Turns, then the turns between two rows, first turn first; the first pair answered
turn T:
[140 -98 34 41 -164 133 -76 -7 -49 70 36 -10 -135 22 234 -28 -230 12 -152 -33 -61 -14 -8 -377 -87 -70 6 -56 -41 111 22] -> [104 -35 45 67 -118 174 -55 -42 -83 81 93 -27 -159 0 265 -127 -273 22 -144 -116 25 -53 -14 -316 -50 -32 8 -108 -121 53 11]
[239 286 -119 -3 -19 93 -43 151 127 307 251 -210 61 70 110 -172 -27 86 248 -56 148 94 -138 -180 -14 -110 -277 -440 114 118 244] -> [221 212 -127 -17 24 34 -29 166 138 328 255 -232 66 117 121 -209 -11 84 260 -72 155 97 -139 -141 -48 -110 -370 -369 87 93 262]
[-53 -77 52 -41 84 -249 -7 141 82 -59 -145 70 164 139 -192 197 257 -27 173 169 -41 40 73 157 -42 57 -31 228 141 -108 -5] -> [57 51 38 -57 -46 -138 -82 132 67 -85 -155 118 137 17 -182 319 223 -39 108 207 -92 94 89 26 -20 21 180 122 227 -58 -43]
turn E:
[96 165 18 -171 -219 -70 -90 -51 97 -126 157 99 -168 -199 146 158 302 134 -99 308 45 69 79 23 74 78 208 -29 125 64 -193] -> [120 66 -21 -188 -224 -87 -102 -46 121 -98 144 117 -142 -116 178 188 292 134 -129 368 -49 81 78 -57 49 45 128 8 149 118 -171]
[-36 183 163 22 -22 85 130 21 -12 11 101 77 135 31 88 -153 62 60 69 -202 185 -64 -161 -42 -259 -44 3 -145 77 -269 244] -> [-4 217 170 3 -32 52 132 33 -14 -18 37 98 156 15 19 -73 103 60 110 -181 172 -43 -139 -10 -256 -7 63 -116 145 -280 229]
[85 -31 3 -97 -98 42 -22 40 33 24 -56 83 52 -66 14 97 -40 -73 -49 130 -113 77 -75 -137 -21 -19 40 5 161 117 -23] -> [58 -84 -12 -86 -75 70 -14 4 7 63 -9 84 34 -36 79 41 -93 -56 -84 120 -116 67 -91 -152 -23 -29 -17 -26 122 114 -8]
turn R:
[-113 -152 -3 -37 209 143 -44 -117 80 166 -245 -36 299 129 -80 143 93 28 94 -40 12 146 200 -40 27 83 -77 111 63 95 157] -> [-165 -98 41 -18 260 122 -5 -114 49 175 -223 -80 264 80 -111 71 117 44 154 -118 103 132 206 94 61 123 -82 86 10 18 118]
[11 96 -45 -156 -152 132 49 -127 -148 101 -23 168 40 -312 -38 12 -23 -61 193 -308 104 -134 81 -54 -26 -73 107 -64 58 -57 -31] -> [7 62 -66 -196 -178 164 44 -133 -133 95 -14 182 40 -319 17 20 -72 -98 158 -275 60 -124 70 -145 -40 -107 109 -77 78 -17 -39]
[-38 87 -101 35 -4 112 -20 -137 -99 137 305 -62 -164 -11 286 -428 -265 -48 -14 -214 200 -91 -125 -14 -1 -35 -110 -234 -317 -50 16] -> [87 -67 -201 -45 -141 137 -138 -117 -12 155 230 38 -100 57 386 -257 -331 -72 -171 -9 -58 -4 -109 -353 -71 -148 -96 -179 -168 160 71]
turn K:
[97 156 29 75 65 113 4 -44 10 -118 -39 -245 112 27 175 148 56 112 28 38 -57 37 55 140 122 -109 46 43 253 -81 -88] -> [61 25 -25 60 80 122 -5 -71 30 -71 -22 -238 102 120 282 90 -10 74 -4 65 -145 28 49 55 80 -186 -80 72 211 -16 -83]
[-67 -31 65 26 79 -88 45 -20 0 38 -77 -153 -8 -94 -37 1 163 -28 105 -103 -18 -21 76 216 50 31 -121 10 -36 -65 -35] -> [15 -38 50 -34 15 -136 -10 34 44 7 -153 -91 30 -105 -63 152 200 -27 77 6 -130 44 102 101 32 13 -66 46 51 14 -9]
[65 -88 -88 -4 -21 29 -36 24 20 -8 67 42 -74 19 68 -30 -21 -36 -131 158 -145 -5 -11 -143 -40 -68 -40 -8 52 90 103] -> [-18 45 -25 69 69 71 20 -11 -46 0 158 -31 -147 -41 40 -197 -23 -26 -66 -22 47 -72 -53 46 3 9 -52 -109 -87 -41 28]
[-81 -49 165 -51 0 -37 153 113 67 -72 -21 218 47 155 -351 77 124 141 -75 -31 67 -84 29 98 28 12 20 79 -62 -28 165] -> [-96 -153 135 -64 4 -31 155 104 69 -19 -19 223 38 233 -265 34 79 144 -119 53 -23 -100 7 46 -16 -20 -68 114 -84 20 196]
turn J:
[24 28 -51 19 -91 -3 105 112 59 129 7 55 -78 2 89 70 -233 6 109 112 -9 -16 -12 -66 104 99 -19 28 18 56 -85] -> [14 38 -52 45 -70 -8 137 103 60 142 19 63 -90 13 96 16 -228 -3 116 86 6 -20 1 -26 110 109 -44 39 -1 31 -91]
[-189 162 -92 159 261 -19 22 23 37 -130 345 -9 18 -70 -74 18 177 -227 160 -69 485 -330 -91 346 -89 94 -44 -52 -313 -143 -140] -> [-69 248 -46 110 195 -74 -26 107 76 -214 203 33 85 -156 -225 287 319 -211 188 25 454 -242 -21 317 -76 134 170 2 -164 -123 -185]
[-91 -270 -122 -34 -14 -323 56 127 82 16 78 -52 62 72 19 -52 197 -6 -79 47 -218 -45 -57 124 -49 72 -23 283 -86 48 179] -> [-68 -256 -124 -38 -48 -315 49 134 92 -6 44 -25 109 65 4 -2 226 5 -66 62 -237 -23 -39 91 -55 87 32 313 -52 63 166]
[-44 181 48 48 1 41 41 -6 -58 9 67 -37 -100 -91 -38 -103 -50 8 85 -203 121 -65 -58 156 110 61 46 -140 -110 -134 -29] -> [-16 216 86 34 -26 2 31 29 -32 -50 25 -30 -59 -144 -109 13 18 15 106 -150 114 -27 -54 161 112 84 100 -123 -33 -148 -56]
Now pairs of rows:
Each pair is two turns apart.
[67 -261 -200 43 19 -82 -137 20 -43 48 -109 70 70 116 -5 54 30 -27 -118 298 -219 106 129 -169 -201 -117 -119 79 271 108 58] -> [-115 73 -95 195 161 72 -10 -82 -210 67 149 -93 -144 -108 -5 -358 -33 3 -1 -126 250 -33 25 224 -48 46 -48 -215 -29 -178 -22] | E K
[-106 -305 98 -70 -59 -92 230 259 81 27 -148 -19 23 262 -56 291 193 177 -10 66 -232 23 45 44 -125 -90 -163 279 155 -186 187] -> [28 138 125 -22 -307 211 81 211 -21 -75 -66 92 -90 -151 -27 427 56 149 -153 -31 -114 91 17 -199 22 -88 377 -79 252 -145 60] | T T
[36 -92 -122 5 -198 32 -106 -21 12 75 123 -74 -53 -4 139 -52 -87 -122 -69 6 -162 -58 -37 -111 -76 -126 -13 -70 -104 151 42] -> [-37 -63 -100 30 -141 33 -60 -62 -9 90 176 -121 -86 -9 143 -158 -94 -102 -43 -87 -75 -103 -33 26 -47 -78 -64 -99 -180 90 34] | E T
[-58 99 -26 -149 -112 -120 -21 -19 1 -32 -47 -13 -220 -109 -58 -21 195 -167 -9 104 34 -22 93 2 51 2 144 -64 233 81 -22] -> [-68 8 -70 -142 -118 -55 -53 -65 -20 23 9 -23 -258 -16 83 -125 76 -197 -85 143 -52 -38 63 -117 31 -65 30 -71 191 153 -9] | K T
[251 -115 261 35 77 -35 26 135 60 -194 -42 80 -31 52 -384 144 153 98 149 -5 -164 21 251 203 168 -12 61 147 -32 183 -147] -> [134 -353 159 55 142 32 67 33 38 -62 98 16 -100 249 -112 -166 -55 57 57 -22 -254 -70 189 86 97 -110 -282 146 -204 280 -83] | K E
[-186 -136 83 35 175 -161 -233 35 80 -19 70 156 212 156 10 105 98 24 15 -109 -58 -250 -270 -56 377 -130 -143 399 347 185 11] -> [-91 102 96 57 45 6 -310 -5 25 -66 95 214 151 -66 22 185 9 19 -62 -154 6 -187 -300 -185 433 -140 155 207 392 200 -43] | T T
[120 24 -40 115 -75 40 -191 83 67 -85 -174 119 65 -21 -7 141 -49 -134 -57 118 -227 61 20 -247 -87 -62 205 68 139 11 11] -> [-14 246 64 216 32 102 -97 13 -44 -75 5 -4 -76 -169 -50 -134 -68 -87 66 -189 106 -56 -40 118 32 45 222 -84 -83 -216 -66] | K K
[-9 8 78 -12 60 -160 -13 -3 -19 -52 -29 3 66 -32 -130 79 93 65 90 -70 67 28 93 207 -20 55 -20 43 -12 -93 14] -> [-59 -137 21 1 84 -134 13 -46 -16 31 38 -13 55 94 -11 -42 11 18 54 -67 -11 -17 54 145 -60 -2 -211 82 -79 -57 60] | K K
[47 -92 -77 -36 43 -125 10 -106 52 161 -43 -166 93 194 67 -56 -107 47 -10 80 -86 -222 -79 -218 -6 2 166 -25 59 12 -113] -> [23 12 -38 14 51 -88 18 -125 16 131 28 -189 45 120 73 -136 -105 72 18 -33 58 -244 -92 -121 74 41 253 -127 3 -55 -173] | T K
[6 180 55 22 -44 -5 28 -6 -40 -18 43 22 -14 -126 43 71 -23 -23 -40 -110 8 101 -3 -31 20 51 147 -90 54 -77 12] -> [-54 35 17 27 13 17 53 -61 -35 74 105 -11 -67 -11 175 -97 -124 -57 -91 -110 -48 47 -41 -77 -27 -18 -58 -65 -26 -53 44] | K K
[13 265 12 62 -45 132 -29 -28 -121 -22 28 39 -117 -224 -46 -68 44 39 -45 -113 52 21 -148 9 119 2 244 -198 -12 -51 -87] -> [13 -15 -105 22 -68 146 -77 -61 -57 62 18 76 -93 -16 156 -105 -100 8 -203 38 -220 38 -179 -259 1 -152 -9 -114 -20 140 6] | K J
[71 15 0 34 -73 -67 15 55 25 -4 -112 7 111 -37 -82 174 127 30 8 180 -214 133 -57 -103 -66 -108 180 127 217 61 13] -> [96 128 -10 41 -119 42 -23 30 -22 -21 -65 26 65 -128 -13 137 49 22 -49 134 -167 129 -67 -197 -28 -123 262 13 197 75 -16] | T E
[-90 -183 -21 -4 -44 -104 -30 65 33 57 -49 45 98 148 48 60 13 -128 40 -11 -175 -66 60 -117 9 -65 -157 84 57 150 156] -> [-70 103 107 27 -62 -105 -29 112 -21 -53 -76 29 85 -89 -150 168 138 -77 151 -127 27 -25 85 80 129 55 150 14 101 1 68] | K K
[-185 -164 63 50 -2 -17 -45 131 111 -81 -75 164 118 69 -197 102 244 -195 0 94 -47 204 129 223 -63 -24 -232 232 -89 -30 137] -> [-240 -237 28 89 15 44 -35 78 86 -16 5 146 62 140 -68 -48 117 -210 -71 51 -91 161 77 159 -84 -80 -362 191 -172 3 152] | E E
[66 119 112 -189 -59 -188 69 51 86 -74 -126 -54 29 -112 -216 241 231 -11 65 6 -13 161 83 244 106 10 292 -34 216 -223 -63] -> [-12 -281 25 -220 39 -301 105 50 160 50 -135 -70 89 227 -76 91 159 -29 34 139 -228 112 99 159 -32 -91 -150 163 154 -126 44] | K R
[-103 -205 -74 53 69 -140 -52 -23 -7 28 -102 43 266 273 39 117 90 124 -56 60 -77 167 -70 -31 -56 -173 -70 217 60 -110 -36] -> [-100 47 17 89 70 -147 -34 -2 -60 -41 -96 36 232 61 -114 160 185 180 44 -59 128 179 -59 174 39 -67 162 152 46 -252 -110] | K K
[56 15 -14 33 98 66 29 -73 90 -182 -109 54 159 -55 54 203 84 80 -117 55 26 -60 -16 -263 -12 -79 407 -40 219 78 14] -> [-25 89 45 45 187 -7 101 -42 66 -208 -97 6 157 -99 -81 141 199 115 -3 -56 201 -96 -13 1 29 14 403 -26 170 -85 -8] | R R
[51 124 104 12 66 56 80 8 -194 242 151 -26 -245 -75 -131 -149 -8 -14 265 -143 281 -101 -94 215 109 157 330 -3 -68 -105 84] -> [161 -63 108 -99 35 -146 45 150 -76 171 -81 72 -71 46 -317 188 183 -7 309 100 57 29 -7 122 37 122 332 265 135 -2 164] | T K
[58 -30 -21 36 9 116 -192 -84 101 -30 99 186 -2 239 233 20 46 -207 -79 158 19 231 -5 -275 -94 -50 199 -27 166 309 33] -> [-21 -45 -48 84 67 185 -172 -144 74 42 182 120 -74 278 330 -152 -38 -198 -90 72 77 184 -37 -234 -78 -65 86 -89 51 285 24] | K R
[69 266 -15 116 -41 161 -3 -101 -176 -23 147 127 -139 -238 -8 -50 -75 -102 18 -78 198 -53 -90 35 57 -7 167 -151 26 -72 -112] -> [176 242 2 37 -85 17 -47 -6 -110 -87 -31 177 -21 -220 -134 231 72 -91 52 76 80 32 5 -21 35 -4 252 -7 208 -24 -104] | E E
[-133 240 16 164 15 14 43 -75 -76 -62 135 -38 -226 -195 -139 -92 103 90 88 -203 384 -100 40 275 123 204 177 -146 -33 -187 -88] -> [-118 -363 -200 103 1 -6 -14 -129 25 94 122 -1 -177 288 227 -215 -145 7 -136 124 -89 -137 24 -173 -100 -57 -367 52 -37 139 80] | K K
[-213 -119 -151 -39 19 -269 -84 39 54 167 -157 -149 -97 384 140 -278 150 -147 30 -18 -20 -94 122 56 -51 -50 -333 227 -185 -30 139] -> [-8 92 -80 -137 -141 -321 -171 154 104 4 -352 -53 12 186 -133 192 394 -110 61 98 -67 57 216 -14 -6 5 84 284 92 -11 109] | K K
[-85 -38 47 45 109 244 26 -197 -87 123 217 -61 -140 66 191 -210 -96 -16 -28 -220 123 1 23 20 77 -108 -85 -144 -245 -59 -10] -> [113 -161 5 -72 -60 169 -109 -98 45 35 -13 98 29 138 118 235 4 -44 -102 117 -212 148 112 -335 -13 -210 55 23 63 161 43] | K K
[164 3 45 -86 21 -289 107 272 -244 73 0 61 -12 147 -38 104 -13 -33 265 142 96 107 109 341 -82 -44 194 29 185 -48 190] -> [96 -178 -44 -76 41 -252 124 189 -224 159 89 58 -38 322 163 -83 -177 -61 174 161 -15 73 73 211 -160 -122 -49 45 99 51 236] | K E
[-182 71 61 230 78 41 81 -151 78 127 271 247 -89 104 98 -399 -199 -422 -132 -158 415 -237 -131 164 -81 47 -34 -117 -97 -304 -80] -> [-10 331 97 196 -115 116 -51 -82 77 -18 173 369 -66 -153 -55 -46 -132 -422 -170 -113 418 -114 -71 12 -29 87 422 -203 123 -272 -154] | R K
[167 81 98 3 -66 138 -130 -53 -173 39 264 85 -176 -36 -83 -98 -38 -119 -81 -56 51 43 -119 227 -16 118 -85 -150 -364 -33 -115] -> [271 131 67 -30 -179 163 -197 -32 -155 -13 192 150 -161 -108 -108 53 -19 -130 -130 13 -30 124 -92 70 -26 102 71 -188 -248 50 -113] | R K
[-87 9 -258 138 -105 122 -51 -229 -78 161 -78 135 -22 158 203 -128 -192 176 -117 128 -164 -49 -164 -241 -84 -170 -234 78 45 278 -67] -> [-119 362 -124 227 -75 224 -3 -244 -170 85 18 83 -136 -124 93 -220 -148 218 -27 -152 175 -89 -192 64 78 -25 41 -147 -46 44 -168] | T K
[65 -14 -262 -141 -18 191 -215 -122 -131 73 58 101 -35 -119 128 -82 -318 209 -180 -358 -28 -20 -150 -286 -12 -14 -199 -298 -200 85 -107] -> [194 185 -207 -182 -105 161 -266 -32 -115 -66 -77 161 40 -312 -85 219 -126 261 -136 -301 7 75 -82 -250 45 62 147 -280 -20 36 -140] | E K
[11 233 76 -61 22 -70 18 77 18 -120 -121 0 -1 -85 -174 229 126 15 115 43 -25 16 88 146 46 89 199 17 131 -113 53] -> [25 151 45 -115 9 -83 10 108 44 -121 -139 16 29 -33 -166 283 144 23 83 104 -76 37 103 87 25 73 146 64 141 -61 75] | T E
[-24 380 165 88 0 -179 48 9 9 8 -26 10 -76 -57 -215 197 84 175 189 68 90 -9 133 259 129 121 18 -139 125 -146 -202] -> [16 50 48 6 -19 -266 -3 37 116 64 -107 56 24 204 -112 298 55 132 72 336 -242 33 159 2 -4 3 -201 72 216 52 -110] | T K
[10 70 -120 54 -92 99 1 -120 -70 93 98 -39 -118 -35 123 -36 -212 34 -91 -12 -65 -74 -62 -89 24 -98 -54 -97 -114 80 88] -> [69 218 -69 28 -134 84 -30 -65 -70 16 5 4 -100 -175 -18 157 -99 49 -35 -5 -18 3 -6 -69 81 -48 180 -121 -12 48 50] | E K
[-23 100 -12 113 -110 124 51 27 -27 101 138 -28 -20 -91 88 -178 -301 0 -20 -164 47 -79 -118 6 12 -28 27 -171 -39 43 -136] -> [-85 -167 -37 72 8 -75 111 81 50 167 38 -79 73 141 61 -203 -196 -15 34 -44 -80 -88 -68 82 -94 -55 -258 51 -28 68 -61] | T T
[-122 252 246 -66 -123 -46 -110 -6 93 -33 -26 60 -121 -514 139 45 -134 -90 -16 -85 -76 -34 52 118 -46 -155 104 -65 -73 -157 -198] -> [-245 -1 236 -50 62 -229 -20 19 147 57 -29 -17 -83 -299 111 -102 -40 -75 78 -59 -93 -76 79 326 -122 -135 -225 119 -179 -215 -116] | T T
[-8 117 88 -55 89 -16 -114 171 -68 -97 -182 -101 -30 -47 -307 125 173 27 70 15 64 105 -4 164 262 136 100 88 57 -64 -53] -> [-154 -101 -7 18 227 39 -37 45 -129 63 0 -193 -102 178 -57 -256 -15 5 1 -72 46 -11 -94 154 215 50 -313 91 -153 -44 -3] | K K
[-223 -106 -74 -12 80 -83 79 -46 -83 10 -165 61 -58 141 90 -193 130 202 57 -166 -153 -70 -68 133 38 76 -195 57 -209 5 -5] -> [-176 -171 -106 -50 58 -86 38 -49 -54 16 -194 83 -16 191 136 -136 116 178 16 -67 -250 -58 -47 -6 27 21 -217 74 -157 73 10] | T E
[87 -83 -36 -147 -334 19 -129 43 185 -159 -15 -64 174 -45 -76 554 -3 -60 -34 181 33 150 195 -197 12 47 97 -60 60 149 95] -> [-19 -303 -140 -74 -277 113 -87 -91 167 -6 149 -114 94 143 213 203 -256 -96 -148 138 -39 42 113 -304 -55 -49 -215 -135 -128 219 127] | E J
[-100 48 99 54 75 -79 30 45 -35 -71 -2 -129 -42 -117 13 -165 -83 105 58 -170 182 -6 -74 142 67 8 -42 -91 -143 -123 -60] -> [-62 -67 127 3 92 -246 60 151 58 -120 -161 -97 69 -22 -118 32 71 119 101 -48 64 48 7 156 27 2 -55 102 -33 -95 -24] | T J
[-6 96 -36 -257 -73 233 120 11 -137 88 24 242 151 -260 -332 206 -68 326 -38 221 -88 144 -126 0 144 160 105 -92 21 78 -256] -> [-149 31 -59 -163 63 279 219 -101 -190 211 207 155 38 -170 -153 -140 -213 302 -39 73 6 35 -200 125 153 151 -174 -171 -216 19 -261] | K K
[-81 358 208 77 -47 108 67 16 -68 29 159 -68 -185 -281 72 -136 -74 27 -2 -214 228 2 -77 58 107 13 312 -301 12 -89 -81] -> [-87 -152 14 3 -60 109 23 -38 18 188 161 -35 -151 110 386 -257 -274 -32 -173 42 -156 -22 -119 -314 -108 -197 -139 -159 -9 172 52] | K K
[36 -38 12 55 -146 290 -32 -265 -108 60 242 10 -39 21 133 -123 -174 115 4 -152 49 3 -127 -173 30 -133 84 -40 -49 -71 -68] -> [-64 -272 8 39 -26 131 45 -231 -64 113 187 -29 29 229 107 -187 -108 143 74 -85 -1 -29 -79 -70 -32 -139 -175 145 -94 -97 7] | T T
[15 -219 -82 -42 52 -138 -85 110 73 6 -106 65 51 239 -38 205 66 -100 80 272 -266 139 106 -57 -153 73 -67 178 44 119 -16] -> [-128 -22 44 40 188 -191 59 89 -4 -7 0 -54 -28 142 -136 -21 153 -56 238 4 55 32 103 361 -70 230 -71 96 -123 -141 -82] | R R
[-66 -322 -116 -66 15 -22 -5 -22 82 128 16 13 32 269 194 -97 -129 -80 -137 124 -218 -20 17 -171 -116 -86 -378 115 -64 129 70] -> [92 2 -111 -41 -193 194 -140 -54 21 15 50 130 -34 -19 230 81 -238 -91 -252 116 -181 44 -25 -395 -42 -93 79 -135 65 194 -40] | T T
[-89 -46 -38 -21 -38 151 7 27 -46 187 183 -13 -23 26 98 -267 -199 -63 24 -11 -11 -36 -45 -14 -93 -114 -240 -50 -188 -19 128] -> [-3 -73 -77 -91 -129 172 -81 62 -1 161 108 75 1 20 100 -96 -226 -75 -45 132 -157 26 -24 -200 -117 -161 -140 -32 -67 98 123] | R T
